(in the rows, 128 means zero)
Rotation paths and how fast each direction turns (degrees each step)
Each turn is a multiple of 5 degrees from 10 to 175, or 0.
Each row of a path follows its step; steps can be skipped.

step 2: [134 125 124 136 128 125 137 127 134 122 131 125 125 133 116 128 120 138
 133 125 128 125 122 120 132 126 133 131 136 133 127 133 129 120 131 117
 127 134 134 124 117 133 120 126 124 132 132 133 129 130 136 130 134 131
 128 128 135 130 125 136 125 123 124 130 129 131 126 122 123 113 127 135
 131 119 134 137 117 134 135]
step 3: [133 122 129 127 130 136 124 119 137 138 134 132 130 130 128 127 136 121
 131 138 123 121 131 129 119 120 131 131 130 127 127 127 129 120 116 121
 135 118 134 120 129 128 129 118 131 133 138 126 130 130 133 137 126 126
 126 128 127 138 128 130 128 121 129 125 124 124 125 133 127 124 124 138
 127 120 128 123 112 127 121]
step 7: [130 128 131 125 128 131 130 128 124 128 125 127 125 125 133 137 136 127
 136 120 128 131 130 124 125 124 127 125 124 143 140 121 126 118 122 132
 123 126 123 123 129 124 133 125 118 127 138 129 130 135 119 126 139 123
 134 124 123 122 128 121 125 130 134 124 136 133 139 127 132 122 127 135
 136 130 136 120 123 128 116]
step 10: [127 136 126 126 123 132 134 122 132 126 121 132 120 126 121 136 129 133
 127 117 118 126 125 141 128 126 132 116 132 133 127 125 130 120 122 124
 132 127 130 122 129 130 130 124 128 129 140 123 123 136 138 125 134 124
 125 136 125 135 117 131 125 131 127 135 131 132 131 124 132 117 129 136
 130 139 132 123 128 119 124]
step 11: [136 129 128 124 124 133 132 129 131 132 145 138 123 123 124 128 131 137
 131 131 132 132 127 134 131 123 125 120 130 139 128 129 121 121 127 126
 130 141 131 124 130 131 127 128 128 126 132 129 125 129 123 124 134 129
 125 131 119 130 122 138 133 123 126 121 130 135 127 130 130 120 130 127
 126 121 120 137 113 142 132]
step 15: [128 122 127 129 132 119 130 117 128 125 137 128 125 130 130 133 127 124
 131 128 122 128 119 121 127 124 126 138 124 134 133 118 126 126 128 118
 121 115 141 125 122 129 125 120 126 131 121 124 133 126 127 137 130 125
 132 122 134 130 133 130 127 125 132 122 141 133 125 130 125 114 123 134
 132 126 124 128 117 132 130]
step 20: [130 122 129 129 126 132 130 123 135 131 138 124 126 123 117 131 129 129
 122 123 129 134 126 121 127 114 121 117 133 136 134 137 129 118 124 129
 133 123 120 123 131 137 135 133 120 125 140 140 128 138 125 124 133 129
 132 121 122 120 129 130 128 129 126 136 129 124 133 134 128 124 132 129
 133 127 128 121 123 137 127]
step 21: [129 132 125 131 136 123 131 130 138 111 137 127 129 129 119 133 135 126
 128 131 128 135 123 122 121 121 120 131 134 121 127 125 129 126 134 131
 136 123 133 128 119 140 125 131 134 134 128 126 123 128 139 136 126 126
 122 124 125 127 130 134 122 124 125 120 133 140 132 124 127 117 126 127
 131 121 127 129 117 129 131]
step 22: [123 126 124 131 134 135 125 129 134 130 125 136 124 138 128 122 137 124
 131 126 121 126 126 135 118 115 139 125 127 131 125 130 126 120 125 130
 128 129 141 122 127 122 131 123 125 138 135 123 133 129 132 130 130 128
 133 129 135 119 118 127 129 123 120 121 133 130 133 129 135 125 120 132
 136 131 140 120 121 125 124]
[128 127 126 126 129 128 128 127 126 130 128 127 129 128 128 129 127 127
 128 131 125 129 128 127 130 126 127 127 128 128 129 128 127 130 130 127
 129 126 127 131 127 128 128 127 128 126 128 127 127 128 125 128 128 127
 127 127 129 127 127 128 127 128 127 131 128 129 129 127 127 127 129 127
 127 129 128 126 126 127 128] : 130
[129 128 128 128 128 128 126 129 129 128 129 129 128 130 125 128 128 128
 127 130 127 128 127 126 130 127 128 130 126 130 128 128 127 127 130 126
 126 131 129 128 128 126 127 127 130 130 128 127 127 127 131 128 128 128
 129 128 128 130 129 128 128 128 128 130 128 126 127 130 128 130 127 126
 128 127 130 127 127 128 127] : 35
[128 128 129 128 127 126 129 128 127 127 127 129 132 128 128 127 128 129
 127 129 128 128 127 128 127 128 125 129 129 127 131 129 128 126 129 128
 128 128 128 127 128 126 128 129 127 126 129 130 129 125 129 127 127 128
 129 128 127 126 128 128 126 127 128 129 131 126 130 127 128 128 126 129
 128 127 126 127 128 127 128] : 55
[127 128 132 126 130 126 130 128 129 127 129 128 129 126 127 129 130 126
 130 129 128 128 127 129 129 129 129 129 126 129 129 127 127 127 128 128
 128 127 127 130 129 128 128 127 127 128 128 129 127 126 128 128 128 130
 128 128 128 128 126 125 131 126 128 128 129 130 127 127 128 129 129 129
 128 125 127 129 128 128 127] : 175
[129 127 128 126 129 129 128 128 128 126 131 128 128 127 128 130 126 129
 127 125 127 128 130 127 128 128 129 128 128 130 128 127 129 126 128 130
 130 128 126 128 128 127 125 129 128 127 128 128 128 129 128 126 128 130
 127 128 127 127 128 128 129 128 128 128 128 128 126 127 126 131 125 127
 128 129 128 128 128 127 130] : 115
[128 128 128 128 126 127 127 128 127 127 128 125 129 130 130 127 126 127
 127 129 126 130 129 127 128 128 126 128 129 128 128 127 128 127 130 129
 129 128 129 127 129 128 126 126 125 131 127 127 127 128 129 129 126 130
 127 128 129 128 127 128 127 126 129 127 128 128 127 128 127 127 129 126
 127 127 128 131 127 130 129] : 115
[129 130 130 127 128 129 127 128 129 129 128 126 126 126 128 130 131 129
 129 130 128 128 128 127 130 130 127 128 128 127 126 127 128 129 126 129
 129 127 129 127 129 127 127 129 129 127 128 128 126 128 128 129 126 127
 127 127 127 130 128 130 128 129 127 126 129 127 130 129 127 128 128 129
 126 126 128 127 127 126 132] : 140
